Each row below has a hidden score, from 0 to 20, with 10 about the middle. What is it? The score is a weighted sum of the row's numbers plus the product of two more (or one squared), each taken from its middle value.
np.array([0.43, 1.13, 0.33, 0.07, -0.37, -0.01, -0.35, -0.63, -0.84,
          -0.28, 0.57, 0.17, 1.27, 0.36, -0.11, -1.13]) ~ 10
np.array([0.59, 1.32, -0.98, 0.08, -0.15, 0.24, -1.10, 0.02, 0.08,
          0.09, -0.32, 0.12, 0.30, 0.38, -0.70, -0.18]) ~ 5
np.array([0.36, -1.51, 0.30, 0.12, 0.35, 0.90, 0.05, -0.23, -0.77,
          0.09, 0.49, -0.81, -0.96, -1.08, 0.16, -2.11]) ~ 11
np.array([1.17, -1.47, 0.20, -0.01, 1.01, 1.01, -1.06, 0.65, 0.73,
          -0.59, 0.48, -1.25, -1.01, -0.96, -1.42, -1.17]) ~ 12
np.array([-0.54, 1.25, -1.11, -0.47, -0.05, -1.73, 0.17, -0.13, -1.07,
          0.59, -0.84, 1.25, 0.96, 0.79, 1.37, 1.48]) ~ 16
np.array([-0.35, 0.64, 0.61, 1.08, 0.20, -0.69, -0.25, -0.21, -0.55,
          0.87, 0.07, 0.22, 0.53, 0.48, -1.60, 0.34]) ~ 9
np.array([-1.16, 1.32, 0.20, 3.62, 0.65, -1.06, -0.47, -1.58, -1.02,
          2.50, -0.16, 1.32, 1.58, 2.75, -1.47, -1.68]) ~ 11
np.array([0.64, 0.25, -0.15, -0.32, 1.11, 0.42, -1.79, 0.81, -0.44,
          -1.23, -0.65, -0.39, 0.21, -0.07, 1.30, 0.27]) ~ 9
np.array([0.01, 0.06, -0.47, 0.59, -0.56, -0.48, -0.16, 0.01, 0.41,
          1.08, 0.16, 0.51, -0.33, 0.89, -0.84, -0.28]) ~ 10
np.array([0.19, -1.14, 0.21, 1.67, 0.03, 2.30, -0.41, -1.03, -0.27,
          -0.61, 1.16, -1.44, 0.30, -0.13, -2.44, -1.77]) ~ 19
np.array([-1.14, 0.53, -0.22, 1.07, -0.15, -0.31, -1.10, 0.12, -0.81,
          0.01, 0.63, 0.54, 0.94, 0.89, -0.13, -1.22]) ~ 10
np.array([0.04, 0.99, -0.25, -1.06, -0.37, -1.18, 0.77, 0.02, -0.25,
          0.15, -0.20, 1.34, 2.02, -0.36, 1.40, 1.22]) ~ 11
np.array([-0.90, 0.74, -1.20, 0.52, 0.45, -0.17, -2.45, 1.03, -1.30,
          -0.03, 0.50, 0.27, 0.37, 0.81, 0.33, -1.83]) ~ 6
np.array([1.10, -0.01, -0.64, -0.90, 0.92, 0.74, -1.42, 0.25, -0.41,
          -0.48, -0.05, -0.78, -1.07, -0.54, 0.78, -0.61]) ~ 5
np.array([-0.69, 0.67, -0.62, 1.01, -0.18, -1.04, 0.48, -0.57, 0.01,
          0.87, 0.50, 1.05, 1.18, 0.62, -0.10, 1.18]) ~ 12
np.array([-0.04, 0.60, -0.62, -1.39, 0.38, -0.28, 0.18, -0.27, -0.70,
          -0.57, 0.01, 0.34, 0.49, -0.24, 1.27, 0.11]) ~ 9
np.array([0.81, -0.52, 0.37, -0.39, 0.38, 1.22, -0.51, 0.58, -0.11,
          -0.58, 0.21, -1.24, -0.31, -0.73, -1.04, -1.22]) ~ 6
np.array([-0.68, -0.23, -0.50, 0.37, 0.14, -0.42, -0.85, 0.21, -0.12,
          0.70, 0.34, 0.41, -0.33, 0.06, 0.94, 0.13]) ~ 7
np.array([0.98, -2.12, 2.17, -0.55, -0.20, 1.85, 0.87, -0.13, 1.14,
          -1.74, 0.67, -1.96, -2.07, -2.09, -1.04, 0.26]) ~ 12
np.array([-0.68, 1.00, -0.72, 0.09, -0.69, -0.45, -0.29, -0.23, -0.84,
          0.92, 0.88, 0.61, 0.98, 0.80, -0.08, -0.28]) ~ 6
np.array([-0.02, -1.73, 0.40, -0.86, 0.28, 0.84, 0.41, 0.67, 0.95,
          -0.83, -0.48, -1.15, -1.50, -1.05, 0.98, 0.02]) ~ 9
np.array([-0.88, -0.06, -0.47, 2.24, 0.45, -0.77, 0.18, -0.20, 0.99,
          0.68, -0.63, 0.00, -1.70, 1.10, 1.20, 0.82]) ~ 11
np.array([-2.08, -0.30, -1.56, 1.04, -0.34, -1.82, -0.48, 2.04, -0.89,
          0.83, -0.65, 1.20, -0.56, 1.16, 1.80, 0.22]) ~ 13
np.array([0.98, -1.33, 0.89, -0.73, 0.42, 1.22, -0.38, 0.10, 0.35,
          -1.29, 0.03, -1.02, -1.05, -0.81, 0.66, -1.21]) ~ 15
np.array([-0.26, 1.37, -0.26, 0.23, 0.01, -0.84, -0.43, -0.16, -1.13,
          0.75, -0.07, 1.39, 1.41, 0.64, 0.68, -0.21]) ~ 7
np.array([1.27, -1.18, 0.28, -0.62, 0.50, 0.75, 0.52, 0.07, 1.17,
          -1.54, -0.44, -1.43, -1.40, -1.35, -0.53, -0.41]) ~ 15
np.array([1.45, -1.83, 1.50, -1.85, -0.40, 0.72, 1.91, -0.57, 1.75,
          -1.20, 0.09, -1.13, -1.29, -2.06, -0.18, 1.57]) ~ 15
np.array([0.85, 0.50, -0.55, -0.36, 0.97, 0.53, -1.53, -0.03, -0.61,
          -0.46, 0.29, -0.79, -0.25, 0.01, 0.10, -1.14]) ~ 7
np.array([-0.55, 1.26, -0.06, -1.11, -0.49, -0.91, 1.09, -0.98, -1.25,
          1.15, -0.32, 1.55, 1.66, 0.11, 0.70, 1.49]) ~ 4
np.array([0.09, -0.38, 0.95, 0.60, 0.02, 0.13, 0.12, -0.57, 1.18,
          1.00, -0.02, -0.08, -0.42, -0.09, -0.64, 0.94]) ~ 6
np.array([0.76, -0.14, 0.67, -0.83, -0.02, 0.37, -0.60, -1.16, 1.06,
          -0.24, -1.02, 0.28, 0.01, 0.04, 1.11, 0.30]) ~ 10
np.array([0.85, 0.01, -1.14, -1.18, 0.93, -0.10, -1.74, -0.05, -0.82,
          -0.81, -0.60, -0.34, -0.29, -0.53, 0.60, -1.53]) ~ 16
np.array([1.07, 0.31, 0.72, -0.69, 1.11, 0.91, -1.61, -0.34, 0.11,
          -0.91, -0.58, -1.10, -0.33, -0.33, -0.44, -0.08]) ~ 6
np.array([-0.02, 1.18, -0.36, 0.50, -0.37, -0.67, 0.10, 0.01, 0.23,
          1.49, 0.20, 1.09, 0.18, 0.93, -1.08, 0.80]) ~ 5
np.array([-0.52, 0.34, 0.16, 0.79, -0.70, -0.74, 1.28, -0.96, 0.78,
          0.46, -0.71, 1.08, -0.14, 0.73, 1.52, 0.81]) ~ 13
np.array([-0.81, 0.59, 0.42, 0.24, -0.43, -0.50, 0.98, -1.01, -0.62,
          0.66, 0.28, 0.55, 1.17, -0.33, -0.18, 0.87]) ~ 6
np.array([1.65, -2.04, 1.86, -2.00, 0.27, 2.55, 1.01, -0.96, 1.39,
          -2.17, 0.08, -2.09, -1.73, -2.36, -0.57, -1.14]) ~ 17
np.array([-0.25, 0.05, 0.62, 0.28, -0.36, -0.44, 0.48, 0.53, 0.66,
          0.99, 0.33, 0.31, -0.94, 0.92, -0.61, 0.57]) ~ 8
np.array([-0.87, 1.44, -0.64, 0.70, -0.74, -1.65, 0.95, -0.37, -0.31,
          1.61, -0.29, 1.46, 1.41, 1.92, 1.09, 0.74]) ~ 9
np.array([1.35, -1.08, 0.36, -0.39, 0.62, 1.38, -0.75, -0.20, -0.43,
          -1.35, 0.13, -1.67, -0.78, -0.96, -0.68, -1.69]) ~ 11
np.array([-1.11, 0.69, -1.37, 0.16, -0.79, -1.17, -0.42, 0.66, -0.98,
          0.37, -0.29, 0.93, 0.74, 0.29, 1.64, 1.08]) ~ 12
np.array([-0.03, -0.42, -0.17, 0.73, 0.29, 0.87, -0.92, 0.30, -0.34,
          -0.62, 0.25, -0.89, 0.18, -0.05, -0.17, -1.23]) ~ 9
np.array([0.98, -0.95, 0.75, -1.73, 0.35, 1.73, -1.66, 0.52, -0.60,
          -1.99, 0.16, -1.89, -0.97, -1.70, 0.54, -0.98]) ~ 5
np.array([0.73, -0.47, 0.60, -0.41, 0.28, 1.01, 0.18, -0.30, 0.32,
          -0.45, 0.26, -0.84, -0.93, -0.66, -0.64, -0.47]) ~ 9
np.array([-0.79, 0.69, 0.11, 1.34, -0.52, -0.59, -0.54, -1.03, -1.20,
          1.29, 0.08, 0.89, 1.10, 0.78, -0.83, 0.00]) ~ 7
np.array([0.63, -2.02, -0.20, 0.41, 0.10, 1.86, 0.44, -0.55, 0.78,
          -0.55, 1.34, -1.45, -1.23, -1.21, -1.93, 1.00]) ~ 13
np.array([0.71, -0.41, -0.48, -0.85, 0.11, -0.19, -0.21, 0.18, 0.21,
          -1.07, -0.08, -0.42, -0.28, -0.53, 1.07, -0.08]) ~ 16
np.array([0.39, -0.92, 0.39, 0.03, 0.43, 0.47, 0.17, -0.19, 0.91,
          -0.23, -0.10, -0.66, -0.93, -0.93, -1.13, 0.46]) ~ 10
np.array([-1.39, 1.71, 0.03, 0.54, -0.40, -1.09, -0.06, -1.08, -0.76,
          1.37, 0.06, 1.13, 1.63, 1.67, 0.37, 0.17]) ~ 5
np.array([0.84, 1.24, 0.51, -0.64, -0.17, -0.19, 0.07, -0.49, -0.40,
          -0.09, -1.37, 0.33, 1.27, -0.19, 0.52, 1.11]) ~ 7
np.array([0.06, 0.57, -0.42, -0.95, 0.47, -0.02, -0.14, 0.85, -0.42,
          -0.39, 0.05, 0.04, -0.20, -0.63, 1.10, -0.22]) ~ 5
np.array([0.47, 0.07, -0.16, -0.31, 0.71, 0.44, 0.32, 0.43, -0.45,
          -0.78, -0.43, -0.42, -0.23, -0.47, 1.14, -1.02]) ~ 11
np.array([-1.04, 0.37, -0.77, 1.15, -0.01, -1.31, 0.51, 0.89, -0.90,
          0.65, 0.05, 0.82, 0.02, 1.22, 0.87, 0.36]) ~ 12
np.array([-0.35, 1.43, -0.41, 0.14, 0.07, -1.03, -0.32, 0.59, -1.61,
          -0.22, 0.28, 1.06, 2.10, 0.58, 0.45, -0.99]) ~ 11
np.array([-0.09, -0.23, -0.19, 1.96, -0.55, 0.11, 1.75, -0.04, 0.93,
          1.96, 0.65, 0.59, 0.33, 1.05, -2.65, 0.59]) ~ 16
np.array([0.37, -0.01, 0.86, 0.14, 0.27, 0.61, 0.27, -0.68, 0.33,
          -0.12, -1.22, -0.25, 0.51, -0.20, -0.25, 0.62]) ~ 6
np.array([0.04, -0.65, -0.47, -0.77, -0.04, 0.01, -0.48, 0.82, 0.27,
          -0.70, -0.08, -0.54, -1.02, -0.59, 0.36, -0.90]) ~ 11
np.array([0.22, -1.59, 0.06, -0.52, 0.84, 0.40, -0.79, -0.25, 0.32,
          -1.18, -0.20, -1.15, -1.32, -1.30, 0.21, -0.74]) ~ 17
np.array([0.19, -0.79, 0.72, -0.34, -0.35, -0.50, 0.99, -1.05, 2.60,
          0.94, -0.97, 0.36, -1.07, -0.23, 1.76, 1.02]) ~ 10
np.array([0.75, 0.78, 0.25, 0.67, -0.77, -0.45, 1.34, -0.63, 0.32,
          0.27, 0.07, 0.42, 1.34, 0.21, -1.19, 1.58]) ~ 13
np.array([-1.20, -0.28, -1.21, 0.87, 0.72, -0.98, -1.92, 1.24, -0.65,
          0.55, 0.16, 0.31, -0.45, 0.80, 1.10, -1.37]) ~ 11
np.array([1.61, -0.71, 1.25, -2.87, -0.35, 1.09, 2.28, -0.49, 1.49,
          -1.13, -0.01, -0.99, -0.53, -2.60, 0.87, 1.41]) ~ 8
np.array([-0.22, -0.86, -0.35, -0.47, 0.83, 0.94, -1.35, 0.11, 0.30,
          -0.80, -0.44, -0.87, -0.86, -0.30, 0.50, -0.73]) ~ 8
np.array([-1.97, 0.46, -1.74, 2.09, -0.09, -2.16, -0.57, 0.97, -0.64,
          2.20, 0.58, 1.55, 0.28, 2.34, 0.76, -0.08]) ~ 11
np.array([-0.46, -0.70, 0.22, 0.47, -0.18, 0.00, -0.05, -0.35, 0.62,
          0.07, 0.58, -0.33, -0.93, 0.16, 0.47, -0.88]) ~ 12
np.array([-0.29, -1.24, -0.49, 1.80, -0.18, -0.46, 0.79, -0.22, 2.20,
          0.98, -0.94, -0.12, -1.26, 0.92, 0.01, 1.38]) ~ 16
np.array([0.65, 0.29, 0.87, 1.50, -0.11, 0.01, -0.43, -0.49, 0.52,
          0.31, -0.62, 0.22, 0.54, 0.64, -0.73, 0.19]) ~ 11
np.array([-0.55, -0.27, 0.61, 1.69, -0.02, 0.20, -0.85, 0.43, 0.11,
          0.70, 0.19, -0.14, -0.51, 0.89, 0.04, -0.79]) ~ 8
np.array([0.17, -0.18, 0.21, -1.35, -0.55, -0.20, 1.07, 0.29, 1.00,
          -0.95, -0.13, 0.37, -0.48, -0.47, 1.58, 1.61]) ~ 13
np.array([-0.49, 1.15, -0.21, 0.20, -0.33, -0.52, 0.03, -0.17, -0.64,
          0.66, 0.16, 1.08, 1.40, 1.09, -0.43, 1.22]) ~ 7
np.array([1.07, -1.15, 0.14, -0.85, -0.03, 0.78, 0.85, -0.17, 0.95,
          -0.54, -0.43, -0.94, -1.20, -1.14, -0.50, -0.87]) ~ 11
np.array([1.28, -0.90, 0.80, -0.60, 0.27, 1.26, -1.06, 0.09, -0.09,
          -1.34, -0.11, -1.11, -1.08, -0.83, -0.90, -0.71]) ~ 10
np.array([0.37, -0.41, 0.03, 0.62, 0.38, 0.46, -0.03, -0.37, 1.15,
          -0.02, -0.82, -0.51, -1.10, -0.10, 0.19, 0.46]) ~ 8
np.array([0.97, -2.07, 0.78, 0.52, -0.26, 1.50, -0.11, 0.04, 2.28,
          -1.39, 0.21, -1.60, -1.61, -0.90, -1.64, -0.16]) ~ 16
np.array([-1.90, 0.86, -0.80, 1.60, -0.18, -0.50, -0.64, -0.19, -0.88,
          1.71, 0.96, 1.04, 0.94, 1.46, -0.63, 0.23]) ~ 5
np.array([0.13, -0.79, 0.58, -1.10, 0.01, 0.58, 1.05, 0.00, 1.13,
          -0.70, -0.56, -0.64, -1.85, -1.17, 1.04, 0.04]) ~ 8
np.array([0.18, 0.18, 0.34, 0.13, 0.06, -0.27, 1.16, 0.54, -0.30,
          -0.16, 0.47, -0.12, 0.15, -0.43, 0.08, 0.55]) ~ 10
np.array([-0.82, 0.02, -0.04, 0.09, -0.82, -0.94, 1.45, -0.13, 1.19,
          0.82, -0.12, 1.29, 0.33, 0.67, 0.32, 1.75]) ~ 12
np.array([0.02, -0.35, -0.04, -0.89, -0.28, -0.08, 0.62, 0.40, 0.01,
          -0.16, 0.94, 0.02, -0.28, -0.47, 1.48, -0.75]) ~ 14
np.array([-1.68, 0.36, -1.00, 1.71, -0.62, -0.87, -0.36, 0.06, -0.81,
          1.12, 0.81, 0.89, 1.07, 1.52, -0.11, -0.12]) ~ 10
np.array([0.18, -0.10, -0.45, 0.53, 0.27, 0.26, -0.45, 0.53, -0.57,
          -0.34, 0.59, 0.04, 0.05, 0.16, 0.52, -0.14]) ~ 12
np.array([-0.35, 1.01, -0.25, 0.15, 0.06, -0.94, 0.00, 0.03, -0.53,
          -0.02, -0.33, 0.48, 1.31, 0.48, 0.08, 0.03]) ~ 12
np.array([0.95, -1.61, 0.02, 0.44, 0.41, 1.05, -0.08, 0.55, 0.83,
          -1.03, 0.43, -1.54, -1.98, -0.44, -0.30, -1.55]) ~ 17
np.array([1.46, -0.38, 0.30, -1.17, 0.76, 1.01, -0.15, 0.21, 0.08,
          -0.79, -0.22, -0.92, -0.85, -1.14, 1.08, -0.87]) ~ 9
np.array([0.01, 1.09, -0.04, 1.18, -0.84, -0.35, 0.09, 0.06, -0.13,
          0.99, 0.36, 0.70, 1.04, 1.03, -0.40, -0.72]) ~ 9
np.array([-0.47, -0.26, -0.85, 0.66, 0.12, 0.52, -0.84, -0.17, -0.01,
          0.30, -0.53, -0.10, -0.36, 0.38, 0.57, -1.90]) ~ 8
np.array([-0.64, 2.05, -0.59, -0.54, -0.49, -1.19, 0.93, -0.46, -1.01,
          1.05, -0.07, 1.22, 1.01, 0.50, -1.11, 1.08]) ~ 4
np.array([-1.40, -0.12, -0.52, 0.42, -1.04, -1.25, 1.19, -0.36, 1.09,
          1.69, -0.87, 1.21, 0.46, 1.10, 0.81, 0.96]) ~ 9
np.array([1.00, -0.80, 0.23, -0.91, 1.24, 0.23, -1.08, 0.40, 0.23,
          -2.00, 0.03, -1.21, -0.64, -1.15, 0.72, -0.75]) ~ 18
np.array([-0.42, 1.20, -1.26, 0.81, -0.54, -0.88, 0.21, -0.65, -0.60,
          0.36, -0.31, 0.85, 1.28, 1.56, -0.29, 0.46]) ~ 13
np.array([1.64, -0.69, 1.01, -2.34, 0.46, 1.30, -1.14, -0.38, -0.21,
          -1.70, 0.13, -1.57, -0.46, -2.12, -0.06, -0.79]) ~ 9
np.array([1.90, -0.19, 0.86, -0.49, 0.27, 1.19, 0.99, -0.47, 1.17,
          -0.64, -0.25, -0.65, -0.96, -1.18, -1.10, 0.20]) ~ 10
np.array([1.47, -1.97, 1.14, -0.56, 0.68, 2.47, -1.06, 0.46, -0.10,
          -2.04, 0.50, -2.03, -1.26, -1.45, -1.79, -0.57]) ~ 11
np.array([1.09, -0.13, 1.16, -0.68, 0.66, 0.68, 0.37, 0.35, -0.07,
          -0.48, 0.25, -0.71, 0.66, -1.23, -0.42, -0.53]) ~ 8
np.array([-1.04, 0.17, 0.03, 1.40, 0.49, -0.37, -2.43, 0.47, -0.87,
          1.06, 0.28, 0.35, 0.25, 1.22, -1.49, -0.69]) ~ 7
np.array([-0.05, -0.29, 0.57, 1.09, 0.70, 0.06, -0.42, 0.48, 0.29,
          0.24, -0.83, -0.53, -0.42, 0.49, -0.06, -0.59]) ~ 8
np.array([-1.25, 0.91, -0.62, 0.27, -0.53, -2.20, 1.36, 1.34, -0.67,
          1.33, -0.54, 1.62, -0.05, 1.33, 1.60, 1.17]) ~ 9
np.array([-1.01, 0.91, -0.31, -0.09, -0.13, -1.50, -0.64, 1.19, -0.10,
          0.42, -0.28, 0.94, 0.40, 0.37, 1.00, 1.10]) ~ 12
np.array([-0.96, 0.10, -1.44, 0.00, -0.80, -1.08, 0.23, 0.70, -0.25,
          0.69, 0.12, 0.92, 0.13, 0.20, 1.20, 0.12]) ~ 10
